In the data rows, the value 128 means zero.
Here are some rows, each followed by its group. Groups can overlap.
[162 125 115 146 149 117 145 121 127 121 117 143 111 128 116 152 129 142
 153 136 142 128 157 145 130 145 119 107 122 154 122 103 103] Gb
[134 153 128 166 152 117 150 147 128 134 133 152 149 130 115 177 169 157
 186 127 162 123 133 126 118 137 137 118 123 123 156 149 145] FP
[115 130 192 102  95 130 110 150 114 151 116  99 184 117 124 103 101 104
 115 131 110 132 105 120 150 103 173 106 130 111 111 131 180] DT
[108  96 107 100  98 144 105  94 149 117 112  99 105 122 114  97  94  99
  98 137  95 129  98 123 116  98  98 174 138 114 100 116 121] JQ
[160 127 109 147 160 110 144 116 116 122 111 151 127 141 115 153 146 140
 145 118 132 125 158 142 107 139 130 108 127 156 131 121 132] Sj
[103  94 112 110  98 170 105 103 184 123 111 100 112 132 123  96 106 101
  99 151 106 121 100 134 117  97 112 179 128 124 101 113 129] JQ
[ 95 121 184 104  98 116 101 139 119 157 117  96 191 122 126 101  96 100
 112 121 108 122 102 131 193 101 143 119 128 121 105 125 175] DT
[117 164 118 121 110 126 125 159 115 126 191 125 113 133 117 118 134 141
 136 133 149 137 115 114 120 141 148 111 117 119 165 188 134] VR
[132 137 117 132 138 121 151 138 123 115 152 148 126 124 129 133 152 153
 141 121 154 150 121 125 124 161 119 122 122 138 148 141 123] Gb
[145 155 117 148 151 131 158 128 129 127 142 152 137 126 118 138 152 158
 137 131 150 124 132 134 122 163 120 112 132 137 156 135 120] VR
[104 113 149 111  97 133 100 133 123 180 110 107 150 121 132 103 105 101
  97 126 108 124 109 124 161  98 130 132 131 113 105 125 152] DT
[143 150 119 139 150 114 152 119 123 120 136 152 116 126 122 143 149 144
 153 125 156 134 132 119  98 154 124 135 128 128 147 127 120] VR
[104  97 121  91 102 131 102 105 144 122 106 103 118 141 124 102  95 100
 106 125 107 118 108 115 115  98  97 162 150 116 105 112 113] JQ
[119 124 189 105 102 133 103 128 119 153 103 108 197 136 122 104 108  99
 127 131 112 121  95 125 198 103 151 117 120 121 109 129 188] DT
[110  98 121  97 109 178 107 106 194 110 102 106 107 129 116 107 101 102
  93 133  90 135 113 118 129  98 110 213 115 125 101 106 121] JQ
[107 111 103 103  91 105  99  97 115 115 103 101 123 148 138 100 102 100
 102 116  96 119 114 119 123 105 108 119 178 104  99 108 113] JQ
[109 100 114  95 105 131 108 105 116 197 108  94 121 134 169 104  93  92
  90 136  90 137 102 134 123 111  93 112 132 124 102 102 121] DT
[140 140 109 150 144 120 164 143 114 119 142 157 123 132 121 143 150 152
 136 128 155 122 135 122 126 162 129 125 129 119 151 137 119] Gb
[167 128 114 161 155 127 145 114 126 120 117 149 113 137 123 145 143 132
 134 118 139 134 161 143 126 146 123 123 122 157 126 112 114] Sn
[130 152 119 132 141 123 157 139 115 121 151 157 132 134 126 147 147 152
 152 118 158 111 125 120 120 164 133 119 132 114 165 138 122] Sn
[148 132 111 158 152 131 147 119 118 122 120 148 124 124 127 160 144 143
 149 122 143 127 158 133 121 141 131 125 122 158 139 107 118] Sj
[119 169 136 144 145 117 142 162 121 133 157 144 124 128 129 162 165 165
 166 121 164 122 117 122 120 151 154 114 118 109 165 158 137] Sj
[108 121 149  97 104 125 101 165 127 124 144 106 141 126 119 110 100 109
 111 126 106 124 113 117 135 104 158 127 124 113 120 161 133] FP
[109 104 111  98 103 139 108 112 157 120 118  98 113 138 122  99  90  92
  95 116  97 138 107 126 114 106 112 176 139 109 115 124 117] JQ
[118 101 121  99 105 186 102 102 182 120 105  95 107 137 116  96  99 101
  97 179  90 132 112 126 123  99 116 172 123 115 100 112 118] JQ
[ 98 106 106  98 103 130 102 103 131 117 108 100 117 139 117  99 105  92
 100 114 100 134 107 118 117 104 105 141 162 110  97 114 105] JQ
[110 147 167 114 105 127  98 177 126 119 163 109 161 107 130 109 120 119
 132 127 128 123 110 111 132 110 185 118 124 117 144 168 158] FP
[122 100 110  98 108 199 102 116 171 117 113 104 123 125 124  96 100  96
  97 190 104 127 102 112 117 106 106 162 131 121 105 111 114] JQ
[139 144 118 151 150 125 162 135 124 111 149 151 126 128 124 149 143 162
 152 117 166 125 127 122 127 156 141 123 126 131 164 133 120] VR
[149 126 114 157 160 117 151 124 125 120 131 151 112 128 129 157 151 144
 146 122 136 127 151 127 128 148 129 126 120 149 133 132 117] Sj
[143 134 114 145 143 123 162 134 116 128 151 152 117 126 127 142 139 157
 146 118 151 127 132 125 122 159 126 116 125 116 152 140 114] Sn
[112  98 109  97 101 203  96  99 217 122 113 101  98 125 109 105  97  92
  95 143  98 130 117 108 126  93 119 214 130 107 101 108 101] JQ
[127 142 128 163 149 125 143 151 117 124 131 145 134 119 128 167 172 164
 180 126 158 129 135 117 124 146 136 115 133 133 157 130 142] Sj
[ 96  96 124  98 101 108 101 115 110 201 115  93 116 134 145  97  94 101
 100 124 100 122 113 111 126  99 105 115 125 112 103 104 132] DT
[114  93 101  98 108 149  95  99 160 122 106 101 120 133 119 103  93  93
  90 135  96 125 104 119 119  98 100 169 132 113 106 105 113] JQ
[153 115 124 148 149 126 143 114 125 132 105 136 113 128 121 148 146 132
 140 126 126 119 171 136 119 139 106 128 123 175 120 114 107] Gb
[109 143 192 114 106 129 106 172 117 132 138 106 182 123 123 114 130 119
 129 122 116 130 109 127 171 112 181 122 119 102 129 158 183] FP
[162 124 113 149 149 123 147 119 121 122 114 144 112 121 113 148 135 138
 144 125 131 132 172 151 130 139  99 114 123 156 121 117 111] Gb
[165 123 108 166 154 131 151 125 128 122 119 144 119 115 124 155 144 144
 133 132 152 133 168 136 107 140 116 118 133 167 136 124 118] Sn
[150 130 113 147 153 123 139 124 119 113 117 141 108 117 130 146 122 124
 138 121 134 134 182 162 116 126  94 120 125 167 117 106 113] Gb
[139 138 112 139 152 118 154 146 117 118 151 159 121 121 133 142 146 145
 126 125 158 138 114 131 129 161 127 125 128 111 146 130 125] Gb
[153 136 123 149 149 124 158 125 126 123 120 157 113 129 120 141 149 139
 142 130 146 123 159 131 121 160 114 116 122 145 140 129 124] Gb
[140 163 125 149 144 109 157 150 118 126 152 156 124 135 123 155 153 158
 160 115 157 123 115 126 120 159 135 122 127 125 158 154 113] Sj
[109 121 189 103 105 129  97 134 126 156 124 101 169 146 123 102 107 101
 124 130  98 130 120 123 169 107 152 131 124 111 112 134 166] DT
[148 116 116 151 157 125 144 107 124 117 114 144 110 119 126 149 141 136
 133 133 125 143 168 146 126 131 106 126 120 153 117 119 112] Sj
[101 107 112 107  97 148 103 111 151 122  99  93 118 129 117  97  99  99
 106 132 100 126 103 120 122  99 100 178 134 109  99 105 104] JQ
[117 175 151 147 136 124 127 180 126 122 151 135 158 136 122 156 175 155
 184 121 166 117 121 112 135 128 175 116 123 119 167 156 141] FP
[159 124 114 157 148 120 148 123 114 110 116 142 129 127 134 146 137 142
 131 134 138 135 171 146 123 131 121 107 135 162 136 113 131] Sn
[114 167 169 116 104 114 107 184 121 125 176 113 159 120 123 119 135 136
 138 113 143 131 106 116 138 116 200 119 134 114 151 174 146] FP
[143 150 122 146 154 129 151 131 117 118 135 160 122 119 128 149 160 163
 147 125 152 117 130 131 114 156 138 107 114 143 169 154 125] VR
[104 190 162 137 126 124 118 176 128 120 142 132 160 124 129 154 171 153
 175 127 156 131 107 117 144 127 180 123 124 124 160 156 150] FP
[108 100 149 109 101 127 100 125 114 158 112 100 130 112 129  91  93 101
 100 136  94 136 109 131 126 105 139 119 126 117 107 129 139] FP
[103 101 153  98 103 120  99 117 123 178 112  98 154 129 131  97  97 105
 101 122 106 126 111 118 148 108 124 103 125  99  91 118 153] DT
[112 160 172 113 108 130 106 194 121 126 166 114 150 115 119 120 121 129
 113 120 121 126 101 112 144 106 213 121 131 103 147 187 156] FP
[133 135 132 145 149 113 163 135 117 136 152 162 117 125 133 134 148 154
 130 121 157 129 124 124 116 159 135 122 123 127 145 131 122] VR
[161 108 123 160 149 132 148 112 125 118 118 144 108 131 119 157 148 138
 146 130 132 127 168 145 133 131 113 125 138 163 121 108 112] Sj
[150 125 123 153 149 120 141 117 118 119 113 143 116 130 133 150 141 131
 145 115 131 129 169 153 124 135 122 120 131 151 120 103 126] Gb
[158 113 114 152 153 128 143 121 121 123 115 144 109 116 126 144 134 124
 127 118 127 123 163 142 124 139 107 113 137 156 121 112 130] Gb
[161 115 117 151 150 128 136 106 107 123 115 134 123 122 120 139 122 123
 142 122 117 137 178 139 123 130 116 118 103 171 115 105 117] Gb
[116  94 112 102 100 128  91  96 132 118  99 102 108 130 131  99 102  93
  91 121  95 133 110 128 111 102 110 140 152  99  94 103 123] JQ
[114  97 117  97 103 152  99  96 164 128 105 105 115 128 119  98 102  99
 105 114 104 129 111 122 121 107 122 179 135 117 100 104 113] JQ
[119 100 113  96 102 202  99 102 210 117 114  97 109 124 122  99  98 108
 114 156 103 127 108 133 118  97 109 224 127 114 107 107 114] JQ
[172 125 122 157 156 127 144 126 125 145 114 147 105 120 122 152 143 135
 146 123 138 120 165 144 127 140 120 116 125 158 121 113 113] Sj
[154 138 107 145 152 122 155 135 121 123 128 161 117 119 126 148 142 155
 135 122 149 126 138 130 113 153 120 122 126 135 145 118 130] Gb
[101  94 118 103  93 116 103 105 130 134  97  94 123 128 193  99 108 102
 102 131  91 134 104 107 117  98 112 121 120 103 106 122 124] DT
[136 140 115 160 160 114 149 134 129 133 141 151 133 126 125 168 159 165
 166 122 154 127 142 127 125 147 136 121 124 133 140 134 122] Sj
[155 131 117 147 157 111 160 118 127 115 117 151 115 130 123 158 145 151
 157 135 147 139 144 135 116 151 112 113 123 144 138 116 125] Gb
[148 131 114 153 159 119 155 125 128 116 123 157 128 134 119 149 144 146
 159 126 148 138 145 134 118 155 126 105 129 147 137 118 128] VR
[124 174 132 163 148 130 145 161 120 112 146 145 143 118 128 158 166 159
 181 126 163 120 116 114 133 144 159 123 107 122 163 142 134] FP
[107  96 143 101 101 114 102 117 128 190 104 105 126 126 135  97  96  98
  99 131  99 127 117 120 135 105 108 121 134 114 107 114 146] DT
[148 141 125 152 161 126 165 130 121 120 129 154 119 131 123 148 154 151
 155 124 156 126 130 142 122 160 119 117 121 128 149 137 124] VR
[141 150 108 139 148 122 152 131 115 120 150 151 120 121 123 138 146 150
 135 122 150 128 139 133 121 158 133 118 130 134 155 135 123] VR
[102 112 152  97 102 135 106 128 132 175 116  96 147 127 131 105 112 103
 106 113 102 124 114 126 158  99 137 125 120 112 100 130 162] DT
[ 99 101 119 102 103 182  99  94 185 119 104  98 111 121 117 104  93  95
  97 164 103 134 100 117 120 104 116 180 130 113  93 112 117] JQ
[111  98 118  96 102 217 104 103 208 119 101  94 111 130 128 105 100 102
  98 151 105 136 111 118 121  98 108 195 115 114 104 109 115] JQ
[141 149 111 155 156 109 162 136 123 117 138 157 126 140 120 147 150 162
 147 126 150 122 143 137 129 166 128 121 122 129 146 131 127] Gb
[ 94  99 122 102 103 180 108 110 155 117 108 105 119 130 133 100  89 103
  99 187 105 143 108 117 119 104 109 155 131 117  97 117 120] JQ
[108  92 120  99  96 117 100 103 114 169 112 107 119 127 163  91  96  92
  99 125  91 132 110 120 125  95 111 114 124 121 106 117 116] DT
[117 101 103  98 108 115 101 114 125 172  96  98 127 128 212  98  98  92
  86 124  98 138  98 107 127 100  89 126 118 110  96 113 117] DT
[150 132 119 152 157 123 160 130 124 118 123 152 119 107 117 153 140 152
 153 109 145 121 131 134 120 152 120 104 126 139 148 117 114] VR
[101 164 186 121 111 114 114 190 126 129 153 117 185 138 116 140 138 135
 168 114 139 123 121 119 159 112 187 107 128 110 151 168 178] FP
[118  89 111 104  99 176 101 103 179 122 110 101 112 127 113  95 100  92
  92 145  99 135 101 127 111 108 107 197 137 114 103 107 120] JQ
[116 119 176 109 109 111  96 167 126 131 136 108 141 118 120 108 119 110
 104 116 103 125 100 114 146 103 179 105 136 108 124 155 164] FP
[114 184 137 151 137 122 129 180 127 123 153 140 155 137 112 166 171 162
 184 123 164 119 114 122 128 139 169 119 132 123 168 160 142] FP
[111  83 115 106 101 151  92  99 150 124 101 105 119 130 134  98 105 100
  96 123 103 137 106 131 109 105 106 177 148 114 102 107 115] JQ
[132 142 118 139 145 124 153 130 122 114 138 157 113 140 123 148 149 150
 140 127 147 137 133 130 119 168 120 115 106 121 148 130 122] Gb
[123 159 134 117 119 118 126 161 123 109 194 120 119 140 118 131 127 151
 131 128 156 125 105 118 124 138 162 113 124 106 158 173 124] VR
[132 151 126 124 141 120 152 135 121 128 161 147 115 115 130 133 139 150
 131 134 166 124 118 129 122 158 133 111 129 127 157 134 119] Sn
[119 144 177 109 104 114 103 173 100 122 131 107 157 128 125 103 119 125
 108 127 125 125 118 118 143 105 170 117 134 121 119 163 171] FP
[148 129 123 160 155 124 161 125 117 119 130 151 116 135 120 150 155 149
 147 124 144 132 156 143 132 148 113 113 120 136 139 119 131] Sj
Which 4 groups are nearest to each row below, nearest first, going by the distance to the centre of the group?
[164 128 128 150 154 131 149 110 107 119 120 149 122 123 131 145 143 134
 138 128 134 124 167 139 120 137 117 114 122 153 129 114 136] -> Gb Sj Sn VR
Which 5 groups are nearest to each row below, nearest first, going by the distance to the group's nearest row?
[149 112 101 148 150 117 134 113 132 113 117 144 133 140 128 148 139 135
 138 127 124 124 171 148 113 135 126 108 117 151 121 108 114] -> Gb Sj Sn VR FP
[120 112 183 106 105 115 102 131 121 157 108 100 195 131 121  99 106 107
 118 136  97 135 112 116 206 104 144 126 115 109 101 130 178] -> DT FP JQ Gb VR
[117 100 154  99 100 118 101 121 124 142 116 100 133 134 130 104  98  96
 111 115  94 128 103 122 142 106 137 118 114 112 110 136 133] -> FP DT JQ Gb VR
Which 3 other groups have their centres nearest to the centre of group DT, nearest first?
JQ FP Gb
Which 3 other groups have their centres nearest to the centre of group JQ, nearest first?
DT Gb Sn
Which 5 groups are nearest to each row below, nearest first, going by the distance to the centre of the group?
[128 131 107 150 146 102 163 139 119 113 134 154 117 123 132 147 157 149
 142 122 155 122 126 114 128 161 132 119 117 145 143 124 126] -> VR Sn Sj Gb FP
Which 4 groups are nearest to each row below, nearest first, going by the average distance to the group's rows?
[108 114 106  97  99 112  98 110 130 123 108  97 123 125 216  94  82  94
 106 128  99 120 119 115 114  99 102 128 132 116  98 100 114] -> DT JQ Gb Sn
[112  96 108 100 107 142 102 101 159 125 106 105 123 124 109 107  97  99
  88 126  95 121 117 107 130 100 104 176 153 114 103 104 111] -> JQ DT Gb Sn
[115 148 121 131 130 121 141 145 123 118 170 138 114 127 118 133 130 146
 134 120 155 126 121 111 115 158 132 125 129 117 157 147 119] -> VR Sn Gb Sj
[170 123 114 152 158 123 154 126 128 117 128 148 133 125 131 157 151 143
 148 128 141 129 146 148 128 146 118 138 119 144 128 126 121] -> Gb Sj Sn VR
[115 110 118  97 105 119 100 101 119 155  98 101 110 141 202  97 103  99
  92 121 108 127 100 121 121  98 116 117 125 116 105 109 118] -> DT JQ Gb Sn
[156 143 118 147 158 130 167 120 127 114 126 159 123 138 126 143 157 149
 148 114 153 132 142 139 119 159 132 127 123 143 146 135 110] -> VR Sn Gb Sj
[114 101 118 101 104 113 102  98 125 202 105 102 121 124 163 104  94 100
 103 134  95 130 112 118 112 102  93 125 127 125 109 101 114] -> DT JQ Gb Sn
[154 110 127 144 146 125 139 108 129 131 118 138 134 120 127 150 137 125
 130 134 129 130 166 149 117 132 105 115 118 164 119 109 123] -> Gb Sj Sn VR
Which 3 other groups have their centres nearest to the centre of group VR, nearest first?
Sn Sj Gb
Which 5 groups are nearest to each row below, nearest first, going by the average distance to the group's rows?
[120 105 131  96 102 129 108 119 114 170 114 101 140 130 137 102  97 102
  96 111 110 124 124 123 131 104 136 110 128 112 103 116 135] -> DT JQ FP Gb Sn
[150 113 119 144 150 119 139 107 113 123 112 136 120 128 116 153 141 120
 137 130 119 130 185 155 131 129 100 115 111 170 115 120 118] -> Gb Sj Sn VR DT
[113 164 149 121 115 119 112 181 127 110 188 114 130 126 116 126 134 141
 134 132 134 138 111 116 130 119 186 122 122 122 162 193 136] -> FP VR Sn Sj Gb
[163 120 108 146 154 114 146 109 126 114 117 137 132 131 124 152 146 126
 132 129 122 140 179 150 124 134 120 124 128 161 125 122 129] -> Gb Sj Sn VR FP
[ 98 150 178 110 103 112 100 168 117 127 156 102 160 127 125 112 114 114
 126 121 127 133 105 123 149 110 183 123 130 109 134 173 160] -> FP DT VR Sn Sj
[103 110 147 104 100 128 104 117 135 202 112 107 136 132 113  99  95  88
 100 122 105 120 113 120 157 102 114 127 125 112 102 118 142] -> DT JQ FP Gb Sn
Group FP spreads out most along one direction. Which 3 other groups' directions of most spread are closest to that one, closest first?
Sj VR Gb
Group DT spreads out most along one direction. Which 3 other groups' directions of most spread are closest to that one, closest first?
Sj Gb VR
Group Sj spreads out most along one direction. Which 3 other groups' directions of most spread are closest to that one, closest first?
Gb Sn VR
